((142, 123, 133, 120, 143, 131), (110, 113, 132, 124, 117, 121), (140, 116, 131, 139, 132, 117), (146, 142, 106, 116, 128, 140), (143, 134, 128, 124, 141, 132), (153, 123, 126, 131, 140, 126), (126, 110, 140, 145, 128, 110), (144, 136, 108, 121, 126, 135), (153, 121, 137, 145, 147, 117), (140, 122, 139, 127, 144, 126), (131, 123, 139, 147, 135, 114), (111, 115, 145, 132, 128, 117), (125, 123, 139, 124, 136, 126))
Which number is the entry just right of 122?
A: 139
Which number is the entry just left of 106?
A: 142
Which number is the entry just right of 120?
A: 143

[[126 129 133 128 129 127 126 126 125]
 [127 133 130 126 125 138 130 131 125]
 [131 128 129 122 117 130 133 133 133]
 [126 128 120 134 139 127 126 122 124]
 [129 131 134 129 123 132 128 130 128]
 [129 123 122 137 146 123 122 125 135]
 [128 126 122 132 135 128 128 129 130]
 [125 132 125 126 127 125 130 124 133]
 [125 131 127 127 131 129 128 126 127]
 [135 129 133 127 114 133 129 144 112]
 [112 110 120 136 117 136 117 140 138]
 [109 110 120 130 109 136 123 144 134]
 [126 135 133 119 116 139 134 140 124]
 [115 101 157 111 126 146 153 140 148]
 [125 131 130 125 126 125 128 126 129]]
Read off the 3rd largest entry.
Answer: 148
Read off the bottom-right entry.
Answer: 129
The largest entry in the first column -> 135
The third entry on the diagonal from the top-right corner is 133
The entry in the bottom-left corner: 125
The entry just right of the largest entry -> 111
The first entry of the largest entry's row is 115
The top-right entry: 125
Read off the entry in the top-left corner.
Answer: 126
The 2nd largest entry: 153
The entry directly above the smallest entry -> 135
Read off the entry directly below 116.
Answer: 126
The bottom entry of the column that holds the smallest entry: 131
Read off the entry directly above 119.
Answer: 130
Read off the fifth entry in reading order.
Answer: 129
Read off the 4th entry in reading order.
Answer: 128
The entry just left of the centre entry is 126
The entry just right of 137 is 146
The smallest entry in the first column is 109
Read off the third entry in reading order.
Answer: 133
Read off the entry just right of the centre entry.
Answer: 125
The second entry on the main diagonal: 133
Read off the entry just right of the smallest entry.
Answer: 157
Read off the smallest entry in the last column.
Answer: 112
The entry directly below the centre entry is 131

Read these off the grid that follows.
1) Give the smallest entry in the first column.
2) Give the top-right entry.
3) Give the largest entry in the last row.
4) Give the bottom-right entry.
5) Give the entry just left of 115.
6) Give the first entry in reading order.
7) Give the entry just left of 148.
8) Give the second entry on the main diagonal.
[[114 137 134 116 131 148 121 122 153 130 113]
 [122 119 100 123 138 131 130 118 120 103 142]
 [130 116 100 128 139 122 135 121 112 111 146]
 [137 118 106 142 138 112 136 127 109 122 146]
 [116 123 103 116 136 135 124 114 130 100 131]
 [111 133 132 111 131 150 121 119 149 115 114]]
1) 111
2) 113
3) 150
4) 114
5) 149
6) 114
7) 131
8) 119

W =
[[129 129 133 126 119 131 138 125 134 136 140]
 [132 128 126 129 131 134 119 129 126 122 122]
 [125 126 129 120 126 119 150 125 130 133 138]]
Indices start at 0.
Read off the bottom-left entry.
A: 125
The entry just right of the largest entry: 125
Read off the entry at row 1, column 0.
A: 132
The entry in row 1 and column 1 is 128
The bottom-right entry -> 138
The entry in row 1 and column 2 -> 126
Read off the entry at row 0, column 1.
A: 129
Read off the top-right entry.
A: 140

Read these off the table that follows. Rows and columns are numbered from 0.
1) Find the entry in the top-right corner.
2) Find the entry at row 0, column 2.
3) Find the entry in row 0 and column 0.
4) Find the bottom-left entry.
5) Find the top entry of the column that holds the smallest entry.
6) Find the entry in the bottom-right corner.
7) Find the entry just right of the largest entry.
8) Find the entry directly above the smallest entry.
array([[129, 125, 128, 127, 128, 129, 127, 130, 128, 121, 114, 128, 129],
       [132, 126, 127, 125, 129, 129, 128, 126, 129, 117, 115, 128, 130],
       [121, 131, 125, 126, 129, 130, 121, 132, 131, 127, 124, 126, 131],
       [109, 131, 129, 128, 128, 127, 127, 122, 127, 122, 107, 129, 127],
       [123, 132, 128, 134, 126, 126, 123, 131, 129, 118, 115, 127, 126],
       [123, 130, 126, 127, 128, 129, 126, 132, 132, 135, 136, 125, 132],
       [115, 132, 128, 127, 128, 128, 124, 132, 128, 133, 127, 128, 128],
       [145, 125, 127, 126, 126, 129, 137, 121, 126, 131, 152, 128, 128],
       [137, 131, 127, 129, 128, 127, 122, 139, 133, 130, 141, 126, 131]])
1) 129
2) 128
3) 129
4) 137
5) 114
6) 131
7) 128
8) 124

data =
[[139 126 135 124]
 [125 124 134 126]
 [118 131 125 122]
 [113 123 126 132]
 [132 133 114 135]
 [113 124 135 122]
 [153 125 134 125]
 [136 124 127 122]
 [119 118 119 125]
 [139 131 125 128]]
Indices start at 0.
The bottom-left entry is 139
The entry in row 2 and column 0 -> 118
The entry directly below the largest entry is 136
The entry in row 2 and column 2 -> 125
Read off the top-left entry.
139
Read off the entry in the bottom-right corner.
128
The entry at row 1, column 0 is 125
The entry directly above the largest entry: 113
Read off the top-right entry.
124
Read off the entry in row 0 and column 1.
126
Read off the entry just left of 127.
124
Read off the entry at row 0, column 2.
135

A =
[[106 103 118 135 150 110 106]
 [158 156 141 103 152 129 106]
 [118 119 127 144 111 135 147]]
Which number is the top-left entry?
A: 106
Which number is the entry just left of the centre entry?
A: 141
The 2nd-last entry, reading row by row: 135
The bottom-right entry -> 147
The entry just right of the largest entry is 156
Which number is the entry in the top-right corner?
A: 106
Which number is the entry directly below 152?
A: 111
Which number is the first entry of the largest entry's row?
A: 158

grid =
[[126 127 127 126 129]
 [128 145 137 154 128]
 [126 128 126 128 134]
 [128 126 127 126 128]
 [134 123 132 120 111]
 [138 124 136 122 101]
 [130 139 139 144 112]
 [127 125 124 123 135]
 [125 134 132 138 124]
 [132 119 125 114 125]
 [126 130 129 132 129]
 [129 135 133 139 125]
 [128 120 122 116 135]
 [128 127 127 126 131]
 [125 130 129 132 128]
 [129 113 118 105 136]]
Indices start at 0.
Find the entry in row 2 and column 0.
126
The entry directly above 116 is 139
Find the bottom entry of the column that holds the smallest entry.
136
Find the entry in the top-right corner.
129
The entry at row 0, column 0 is 126
The entry at row 1, column 0 is 128
Find the bottom entry of the column that holds the largest entry.
105
Find the entry just right of the largest entry.
128
Find the entry directly above the smallest entry.
111
The entry directly below the largest entry: 128
The entry in the bottom-left corner -> 129
Find the entry in row 1 and column 2.
137
The entry in row 2 and column 1 is 128
The entry directly above 131: 135
Find the entry directly above 114.
138
The entry directly above 105 is 132
The entry directly above the largest entry -> 126
Find the entry in row 0 and column 1.
127
Find the entry at row 2, column 2.
126
Find the maximum.
154
The entry at row 0, column 2: 127
Find the entry just left of the smallest entry.
122
